Each path below is one point turned by a fixed rotation once a step. After each direction that follows a path, write how fast that rotation turns it, in degrees each step (0 if it stays still).
Each turn is a multiple of 5 degrees from 10 to 175, or 0.
Each row of a path follows its step; steps can be skipped.
Path 1:
step 11: [  6   2 -22  28 -10 -24  -2  31  28  -4 -16   3  -8  -4  20   3   5  -9
 -17  -3 -20   0 -24  -6 -14  32  23  12  27 -25  -3  -6 -10  14  -2  17
 -14   1 -23 -11   9  -9  14  17 -11 -10   2   4  19  -7  -2   8   7  -2]
step 12: [ -7 -13  -4  21  22  -4 -22 -17 -17  -3 -13   1  13  20  13  20   9 -22
 -25 -14  -6  -8  -8 -13  14 -22 -18  -3  30  14 -20 -17  -6  11   8 -10
  -5  22   5  15  14  22 -20   5  -5 -26  18 -14 -12  -1   1   6   4   7]
step 14: [ 18  16  31 -16  -6  11 -24 -16   2 -20 -13  -1  23  -8  -8   7   0   5
  17   4  -9   3  26   2  28  -7  16 -24   6  -1   2  10  27   2   6  -6
  -4   1  18  26  -8   2 -15 -16  -9  18   4   9 -27  -9  29  10  10  -4]
step 15: [ 16 -15  28 -12 -17   6  20 -10  26  -2  12   6 -13  -1  -1 -21  -5  14
  34 -13   2  19  -1  17  -2   5  -6   0   2  17 -17 -10 -14 -20   5  18
 -19   5   7 -17   6  -1  27   9  -8  20  -5   8  22  -2   7   2  14 -36]
step 16: [-37  -2   2  -1   7   2 -12 -13   9 -33   1 -10  -3 -16  27 -28 -10  -2
   3  -9  -5   7 -16  -2   1   1  -4  11   4  -4   4  11  16   0  17  -6
 -22  -9 -40   7 -10  -4 -29  25   8  22   3  21   2   6   5 -22  14   5]
step 20: [ 34  11  27  10  19  -1  -1  -5  29 -14 -13  -2  19 -11  14 -14  19 -21
  18   4  10  17  20 -19 -17  11 -11 -24   1  20  -4   0   0  -1 -27 -19
 -10  24   4  -6   1  16 -11  -2   5  -4  26  14 -15   7   4   2  -6  -3]
step 22: [-37  -1  26  13   1   7 -20 -20  -6 -17  -4   7  17   9   7 -18 -28   8
   9   7  13 -22   4   7   1 -24   7 -13  12 -28 -12 -24   3 -11  -8  11
 -19   0 -10  13  10  10 -14   5  -4 -11  30  10  -1 -15 -22  -8  -9 -10]
step 23: [ 12 -24  -6 -18 -19 -23  -1 -20 -12   1   6  10  -2   5  14   0 -12  -8
  -8   4 -23  -7  -4  12   3 -17  35  20  11  -5  34 -11  -6   9   2  12
 -13 -39  -4 -17  13  16  16  13 -10  13 -13 -13   6  -9 -11  19   9 -13]
step 27: [ -4  11 -26   8  18  12  -9 -27  11  33   9  19 -13   0 -18 -10 -20 -14
  12  17  10 -15   8 -19   9 -15 -22 -10  15  -5  -7  -3 -17  -9  18  10
 -14  20  -8 -29   3  12  27   9   0   8  -7   7   6   9   7  -5 -14 -26]
[-9  3 -4 -1  3  3  0  4 -3  7  8 -3 -3 -3 -1 -5  4 -1  0  6  2  9  1 -3
 -4  0 -1  3 -6  3  1  7 -1  5  4  5  2 10 -1  0 -2  1 -6  4 -3 11 -8  2
  1  0  0  3 -1 -4] : 40
[ -1   7   4  -5  -2  -2   7   4   1  -3   0  -1   5  -8  -2  -2   3  -5
   2  -6  -4  -1   9  -2   1  -6  -5   5  -2 -11  -6   2   1  -3   5   5
  -2  -1  -5   1   3   2   6   2   0   1   0  -3  -5   7  -6  -6  -1  -8] : 60
[  2  -6   2   2   2  13  -1   2   5   1   4   5   2  -4  -4  -6  -1   6
   0   1   3  -7   1   0   5   5   3   3  -1   2   3  -5   1  -6  -1  -3
   1   2  -5  -3  -5   3   2  -1 -10   3   3   8  -6   8   3  -4  -1  -6] : 60
[ -1  -1   3   1   3   0   0  -7  -3 -13  -1   0  -3  -1   0   1  -2  -1
  12   2   6  -6   4   7  -1  -4   1   0  -2  -5   2   2  -7   5   2  -1
   5   0   4  -6   5  -8   1   4   2   2  -4  14   1  -1   1   1   1  -2] : 55
[ 7  0  4  0  3 -2  0 -5  4  6  0  3  2  0 -3 -2  1  3  7  4 -1 -7  5 -5
  5  5 -1 -5 -5  4  0  6  5  1  9 -5  2  8 -5  4  7 -4 -3  3  4 -8 -2 -6
  3 -1  1  6 -4 -5] : 55
[-2  2  3  2  4  8  3  1 -3 -2 -3 -4  1 -8 -4  6 -7  0 -9  4  2 -5  4  0
  2  4 -1  3  3 -5 -6 -5  2 -1  5  3  2  3 -2 -5  3 -1 -6 -5  7  6  1 -5
  1 -8 11  4  6  0] : 145
